Here is a table of points, one per row:
-0.01  1.36 -0.32 -0.17  0.21 -0.43 -2.17  1.21  0.52  0.83 -1.56  0.89  0.27  1.26  0.37 -1.38  0.66  0.24  0.21 -0.56 -0.53 -1.19  1.09 -0.23
 1.53 -0.41 -0.10 -0.19  0.37  0.42 -1.18 -0.16 -0.64 -1.78  0.87  0.58  1.12  0.06  0.83 -0.59 -1.04  0.18  0.41  0.44 -1.57  0.03  1.20  1.27
-0.71  0.08 -0.28 -0.17  1.15 -0.53  0.01  0.58 -1.06 -0.78 -0.64  2.56  0.02 -0.40  0.19  0.91  0.46  0.20  0.83 -0.32  2.20 -0.31 -1.05 -0.12
 1.95 -1.84 -0.44 -0.77 -1.02  0.39 -0.70  0.73 -0.59  0.25 -0.35 -0.58  0.04 -2.06 -0.07 -0.30  1.11 -0.44  0.05  1.48  0.98 -0.96 -0.38 -0.71
-0.02 -0.41 -0.48 -0.97  1.27 -0.75  3.03  0.29  0.39  0.46  0.77 -0.35  0.00 -0.67 -0.07 -0.63  0.22 -0.80  0.95 -0.19 -0.71  0.22 -1.24 -1.34
 0.22 -0.41  0.16 -0.01  0.41 -0.38  1.36 -2.43 -0.69  0.49  0.03  1.94  0.54 -0.38 -0.31 -0.29  0.28 -0.80 -1.66 -2.23  0.25 -0.78 -1.73  0.26
 2.79  0.63  0.24 -0.37  0.27  0.95  0.28 -0.05  0.94  0.80  0.95  1.56 -2.58  1.13 -2.51  0.82  0.13 -1.75  0.82  0.39 -0.17 -0.61  0.03  1.53
-0.72 -0.03  0.08  1.47  0.09 -0.12  0.14  0.20  0.26 -0.21 -2.14 -0.81  1.98  0.45 -0.09  2.86 -0.39  0.58  0.34  0.40 -0.38 -2.10  0.26  0.37
 2.07 -0.73 -2.13  1.46 -2.10  0.51  0.18 -0.81  0.57 -0.12  0.32 -0.91 -0.21  1.56 -0.98  0.45 -0.98  2.43 -0.74  1.12  2.80  0.45  0.43  2.22
 1.03 -1.69 -1.22 -0.47 -0.84 -2.20 -1.30  1.20  0.86  1.84  0.24  1.16 -1.45  0.12 -0.71 -0.33 -2.31 -0.06 -0.23  0.91  1.11  4.36 -0.03  0.13
-0.04 -1.20  1.55 -0.72  0.64 -0.54  0.12  0.37 -2.34 -0.41  0.13  0.01 -0.02  1.50 -0.37 -0.56 -0.18  0.42 -0.11  0.05 -0.78 -0.23 -0.61 -1.31
-1.56  0.73 -0.11 -1.24  0.76  0.73  0.39  1.52 -1.04  0.50  0.14 -0.17 -0.89 -0.44  0.64  0.06 -0.06 -0.30  0.78 -0.32 -0.20 -0.04  1.54 -0.16
-1.12 -2.11  0.36 -2.37 -1.81  1.42  0.41  0.17  1.22 -0.21  0.22  0.99 -0.43  0.93 -1.14  0.97  0.24 -0.73  0.29  0.92 -0.08 -0.43 -0.31  3.50
-1.06 -0.14 -0.13 -1.12  0.43  0.63 -0.85 -1.15  0.74  1.49  0.88  0.60  1.86  0.63  0.71  0.59  0.68  0.42  0.66  0.14 -0.15  0.95 -0.57 -3.35
 1.13  1.13  1.14 -0.23 -0.25 -2.93  0.49  0.67  0.50  1.00 -0.57 -0.71  0.58  0.11  2.10  2.33  0.05  0.55 -0.69 -0.70 -0.78  0.20  0.19 -0.45
 0.67 -0.32  1.05 -0.19  0.60  0.70 -1.29  1.18  0.76 -0.28  0.39  0.54  0.53 -1.27 -2.83 -0.32 -1.02  0.18 -1.11  0.02 -0.31 -0.29  0.60 -1.19
 0.24  1.49  0.10  1.42 -3.46 -0.07 -0.94  0.16 -1.24  0.01  0.79  1.10 -1.55 -1.86 -0.35  0.66  0.61  0.71  0.17  0.16 -0.66  1.09 -0.16  0.96
-0.33 -1.21 -0.05  1.82  1.00  1.63  0.57  0.12  0.10 -0.40 -1.13 -0.50  0.93  0.30  0.62 -0.31  0.83  1.91  0.65  0.00  1.01  1.44 -0.23 -0.21
-0.86  1.26  0.29  1.07  1.17 -4.37  0.86 -0.84  0.37 -1.26  0.82 -0.64  0.06  0.22 -0.57 -0.58  0.60  1.23  0.10  1.15 -0.27 -0.31  0.73 -0.60
-0.55 -0.49 -1.03  0.09 -1.58  0.47  0.61 -1.48  0.70 -1.56  1.08 -1.48 -3.24  0.55  0.81  1.27 -0.32 -2.05 -0.33  0.84 -0.54 -1.80 -0.18 -2.33
 0.44  1.04  0.57  0.18  1.01  1.50  1.24 -0.64 -0.52 -0.88 -2.16 -1.62 -0.06 -0.74 -0.24 -0.84  0.58  1.01 -1.13 -0.59 -1.65  0.98 -0.66  0.09
-0.49  0.75  0.58  1.09 -1.75  2.04  1.53 -0.29  0.36 -0.68 -0.51  0.19  0.99  0.31  1.40 -1.34 -0.14  2.51 -0.96  0.09  0.00  0.08  0.61  0.04
 0.88  0.90  0.37 -0.77  0.62  0.83 -0.57  0.98 -0.46 -0.59  1.90 -0.61  1.59 -0.57  0.72  0.54  0.58 -0.57  0.55  0.03  0.48  0.58  0.15  0.42
-0.57 -0.72  0.61 -1.04  0.53 -1.22 -1.65 -0.50  1.19 -1.03 -0.42 -1.04 -0.63 -0.63  0.15  0.03  0.49 -0.11 -0.10 -3.31  0.23  0.56  0.44  0.45
-1.28  0.84 -0.69  0.21 -0.72  0.94  0.94  0.19 -0.87  0.11  0.03 -0.93 -0.48  0.09 -0.29 -0.80 -0.28  1.06  0.07  0.04 -0.80 -0.13  1.94 -1.18
-1.01  1.37  0.09  1.39  0.12  0.26  0.65 -0.05 -0.60 -0.28 -0.90  0.20  1.79 -0.57  0.45 -1.51  0.34 -5.59 -0.85  0.55 -0.19  1.06  1.31  0.85
-0.53  0.41 -1.53  0.79  2.04  0.60 -1.90 -0.34  0.63  0.91  1.27 -0.89 -0.86  0.32  0.42  0.46 -0.49 -0.35 -0.42 -0.26 -0.32 -0.64 -2.74 -0.67
-2.09 -0.31  1.34 -0.21  0.87 -0.51 -0.28 -0.83 -0.08  1.78 -0.45 -1.08  0.10  0.03  1.12 -2.20 -0.64 -0.07  1.44 -0.25  1.00 -2.17 -0.63  1.76
These points spread out most along one direction. How many in every 100 of the points above lie lower along it than each point below? Round to a whole number. More than half of the points above lie lower than the first one.
-0.55 -0.49 -1.03  0.09 -1.58  0.47  0.61 -1.48  0.70 -1.56  1.08 -1.48 -3.24  0.55  0.81  1.27 -0.32 -2.05 -0.33  0.84 -0.54 -1.80 -0.18 -2.33 29
-0.49  0.75  0.58  1.09 -1.75  2.04  1.53 -0.29  0.36 -0.68 -0.51  0.19  0.99  0.31  1.40 -1.34 -0.14  2.51 -0.96  0.09  0.00  0.08  0.61  0.04 39
-1.01  1.37  0.09  1.39  0.12  0.26  0.65 -0.05 -0.60 -0.28 -0.90  0.20  1.79 -0.57  0.45 -1.51  0.34 -5.59 -0.85  0.55 -0.19  1.06  1.31  0.85 86
-2.09 -0.31  1.34 -0.21  0.87 -0.51 -0.28 -0.83 -0.08  1.78 -0.45 -1.08  0.10  0.03  1.12 -2.20 -0.64 -0.07  1.44 -0.25  1.00 -2.17 -0.63  1.76 93
 0.44  1.04  0.57  0.18  1.01  1.50  1.24 -0.64 -0.52 -0.88 -2.16 -1.62 -0.06 -0.74 -0.24 -0.84  0.58  1.01 -1.13 -0.59 -1.65  0.98 -0.66  0.09 89
-0.01  1.36 -0.32 -0.17  0.21 -0.43 -2.17  1.21  0.52  0.83 -1.56  0.89  0.27  1.26  0.37 -1.38  0.66  0.24  0.21 -0.56 -0.53 -1.19  1.09 -0.23 57
 2.79  0.63  0.24 -0.37  0.27  0.95  0.28 -0.05  0.94  0.80  0.95  1.56 -2.58  1.13 -2.51  0.82  0.13 -1.75  0.82  0.39 -0.17 -0.61  0.03  1.53 7
-1.12 -2.11  0.36 -2.37 -1.81  1.42  0.41  0.17  1.22 -0.21  0.22  0.99 -0.43  0.93 -1.14  0.97  0.24 -0.73  0.29  0.92 -0.08 -0.43 -0.31  3.50 11
